In the rows, zero is written as 128.
One turn sends every row of this set to another row. A few are shown first. Where does it send the rows asked after them?
kar: [125  89 118 117 130 121 149 117 108  98 126 122 117  91]
Turen: [115  97  92 130 135 117 141 103 102 139 127 147 107  95]
mitor: [124 108  86 142 148 127 142 100 122 140 116 155 118  98]
mipo: [ 86 148 115 125 144 138 139 114 118 128 122 123 104 130]
boki: [116  99  92 111 127 146 137 105 108 127 121 143 116  93]
vup: [105 114 115 132 147 121 179 144 129 130 101 113 121 119]
gavu: [127  93 110 130 128 117 165 103 119 103 134 123 118  99]
kevu: [126  92 107 122 156 124 133 104 141 127 131 126 105 148]
pek: [100 111 117 120 140 135 175 144 126 123 101 107 124 115]
mavag: [100 109 120 119 142 132 170 148 122 125  99 108 123 114]
Bipi: [124 106  93 121 146 144 125 114 116 130 105 154 122  91]
Tenud: [ 89 148 117 126 150 134 133 120 117 128 116 125 103 128]
pebo: [103 110 115 128 142 120 180 143 123 131 106 108 119 118]
Ris: [127  93 108 123 163 121 127 111 140 129 126 128 105 146]
rodam: [107  84 115 112 157 138 125 100 136 117 125 120 115 137]
Feteg: [118  98  97 113 138 138 125 118 101 130 113 148 114  89]
mateg: [103 113 118 123 144 137 173 144 129 124  97 109 127 116]
kubul: [ 93 150 113 124 144 137 141 117 120 129 122 125 101 132]
guv: [ 86 146 117 124 146 133 135 119 114 127 122 123 101 128]
tif: [110  88 114 116 164 139 122 104 141 118 120 125 117 137]
popad: [128  92 118 131 143 102 146 123 106 107 124 127 113  92]
vozag: [140 104 114 143 158 109 144 123 126 107 110 139 124  94]
sen: [ 92 148 115 122 142 134 139 119 115 129 124 123  99 131]
rimi: [134  95 121 126 151 117 134 132 112 100 110 132 121  88]
zep: [ 95 151 115 126 148 135 136 121 120 131 118 126 102 131]
zore: [110  86 117 114 166 134 116 110 134 119 117 124 114 135]
saku: [ 93 149 116 123 146 132 134 123 115 129 121 125  99 130]
Zipem: [131  99 109 124 132 137 160 102 130  95 124 125 128  98]
botu: [122 107  89 119 136 153 138 102 122 127 114 149 123  95]
Romo: [123  88 109 118 153 119 131 106 133 128 134 123 101 146]
vazo: [117 103  85 134 133 128 150  93 116 138 127 149 115  99]
faz: [ 88 149 116 127 149 138 137 116 122 127 118 125 104 129]
Mul: [106  81 118 111 160 134 118 106 129 118 124 121 112 135]
Mib: [104 111 116 131 146 118 176 148 125 132 101 111 119 117]
zari: [103 112 120 122 147 133 169 149 126 124  96 110 124 114]
Lus: [120 103  92 137 150 117 134 112 108 142 115 154 112  94]
vesas: [140 107 112 134 152 132 146 117 135  99 106 138 132  95]
feb: [125  89 111 119 160 116 126 113 132 129 128 126 101 145]
Sugor: [104 113 113 131 143 122 182 140 130 130 104 110 121 119]
Mopa: [138 106 106 142 145 123 163 103 138 103 119 135 129 102]

Turen goes to boki
kar goes to gavu
Now these:
kubul goes to faz
tif goes to Ris
vup goes to zari

One turn sends every row of this set to another row. A few are shown first. Where does it send the rows asked after them?
dufe: [149 110 147 154 164 146 158 116 140 108 122 151 114 123 110 105 133 120
 128 128 144 136 123 146 144]
sopi: [136  89 152 150 138 133  85 106 135 149 123 127 112 143 133 112  97 120
 110 131 147 142 124 166 130]
Duno: [131 114 157 157  93 112 143  76 133 123 132 120 123 123 116 114 135 120
 113 120 121 156 118 132 126]
nevi: [118 122 168 146 133 138 144 105 135 139 117 130 118 119 141 122 128 123
 133  89 165 134 126 111 128]
fati: [144 100 143 124  99 128 146  88 140 114 113 140 108 140 120  92 127 131
 139 126 134 139 145 120 124]
von: [136  99 126 138 155 148 114 107 125 146 107 129 111 101 132  97 113 125
 151 126 152 142 114 137 144]
zadav: [108 101 152 144 140 126  92 112 123 127 127 124 116 108 147 125 133 110
  99 122 133 153 109 142 121]
nurom: [136 106 172 151 125 127 129 125 146 130 131 140 122 156 106 121 130 138
 119 129 130 129 114 154 112]
zim: [113 105 146 144 122 127 119 115 126 134 119 116 108 121 150 105 142  97
 149 112 173 124 145 120 138]
goga: [146 118 152 142 139 128 138  91 137 110 124 124 126 136  93  87  97 110
 129 121 138 118 137 160 134]
damu: [108  96 147 149 117 114 108  88 132 137 137 123 109 117 113 105 115  97
 122 120 155 173 155 140 142]
potor: [121 102 158 118 123 131 151  95 120 130 133 154 125 118 126 103 127 111
 116 134 111 148 123 150 109]
Poso: [109 100 145 159 143 120 126 133 147 149 135 139 131 117 147 129 133 109
 135 135 164 142 125 138 154]
kunaz: [146 122 126 144 106 115 103  84 132 131 128 103 119 133 122 105 145 119
 124 135 126 142 128 133 148]
gemaz: [123 103 155 147 145 120  80 116 138 101 125 134 124 114 128 112  93 115
 139 127 151 125 127 132 132]
zus: [140 119 149 151 123 123 150  98 136  98 124 130 124 130 157 111 145  97
 111 122 142 111 131 131 139]
detu: [139  87 149 165 150 138 117 117 131 114 125 151 117 138 103  91 134  94
 149 143 147 139 129 135 132]
nat: [118 103 135 136 106 103 102 128 161 127 108 122 112 117 139 105 120 120
 129 144 154 136 144 132 141]
dato: [119 117 138 124 147 129 165  98 141 131 138 136 150 137 118 109 129 114
 124 109 139 135 127 138 147]
zopak: [128  88 155 152 129 128 141 105 133 131 127 131 101 119 141 119 103 120
  97 125 145 141 127 184 127]

goga goes to zadav
nevi goes to detu
potor goes to nat
Now these:
Duno goes to zim
zus goes to von

One turn sends every row of this set to another row. A few are shown first. Where does it send the rows asked after them?
val: [127 127 142 143 114 102 157 109 127 132 143 127]
vum: [143 135 157 120 113 131 154 127 143 133 109  97]
kir: [128 114 140 140 110 144 114 137 111 125 139 121]
Relu: [128 134 114 136 125 150 152 107 148 146 123 123]
dezov: [129 158 140 119 118 122 137 134 125 118 156 118]
Nomos: [126 150 136 129 117 114 151 127 141 132 134  77]
rabiz: [122 150 117 132 119 121 122 160 133 127 135 130]
sefiz: [127 113 142 140 131 134 123 127 111 128 107 142]
tivu: [133 145 113 122 141 114 118 146 128 131 144 114]
sifu: [121 132 136 151 116  98 148 102 121 131 118 128]
zilab: [121 139 112 138 143 128 137 133 127 155 117  85]
gupo: [105 130 119 119 130 129 134 137 107 123 113  89]
kof: [114 144 124 139 145 138 126 140 102 127 108 104]
kapo: [118 142 121 127 131 106 123 155 138 125 144 111]
lop: [134 115 148 143 128 139 103 133 124 129 129 108]
mas: [116 133 134 146 105 149 157 116 145 137 109 127]
bekup: [129 134 127 141 115 154 153 104 129 142 107 129]
Fug: [121 132 139 131 103 121 141 119 126 107 127 145]
Mev: [144 141 141 142 128 118 155 123 155 124 104  99]
Zuga: [120 160 122 118 131 129 126 155 130 138 131 130]
muban: [135 123 155 149 141 129 111 136 119 129 138 116]
gug: [137 150 144 129 141 114 156 124 152 138 109 103]
vopa: [130 114 125 150 130 141 135 128 144 149  95 115]
rono: [132 125 111 149 116 144 148 114 154 135 128 123]
zeme: [144 144 161 125 126 123 164 130 140 135 117 107]
laseg: [123 122 135 131 101 100 153 107 139 130 131 118]
Kegu: [115 127 113 123 133 131 133 124  96 131 120  97]
bug: [108 136 137 148 114  95 150 114 132 122 112 122]
pev: [115 138 122 126 134 139 121 140 116 126  95  95]
gel: [122 122 149 127 123 140 114 137 106 139 143 122]

rono goes to Kegu
sifu goes to lop
Now these:
Fug goes to sefiz
kof goes to Mev
gug goes to kapo

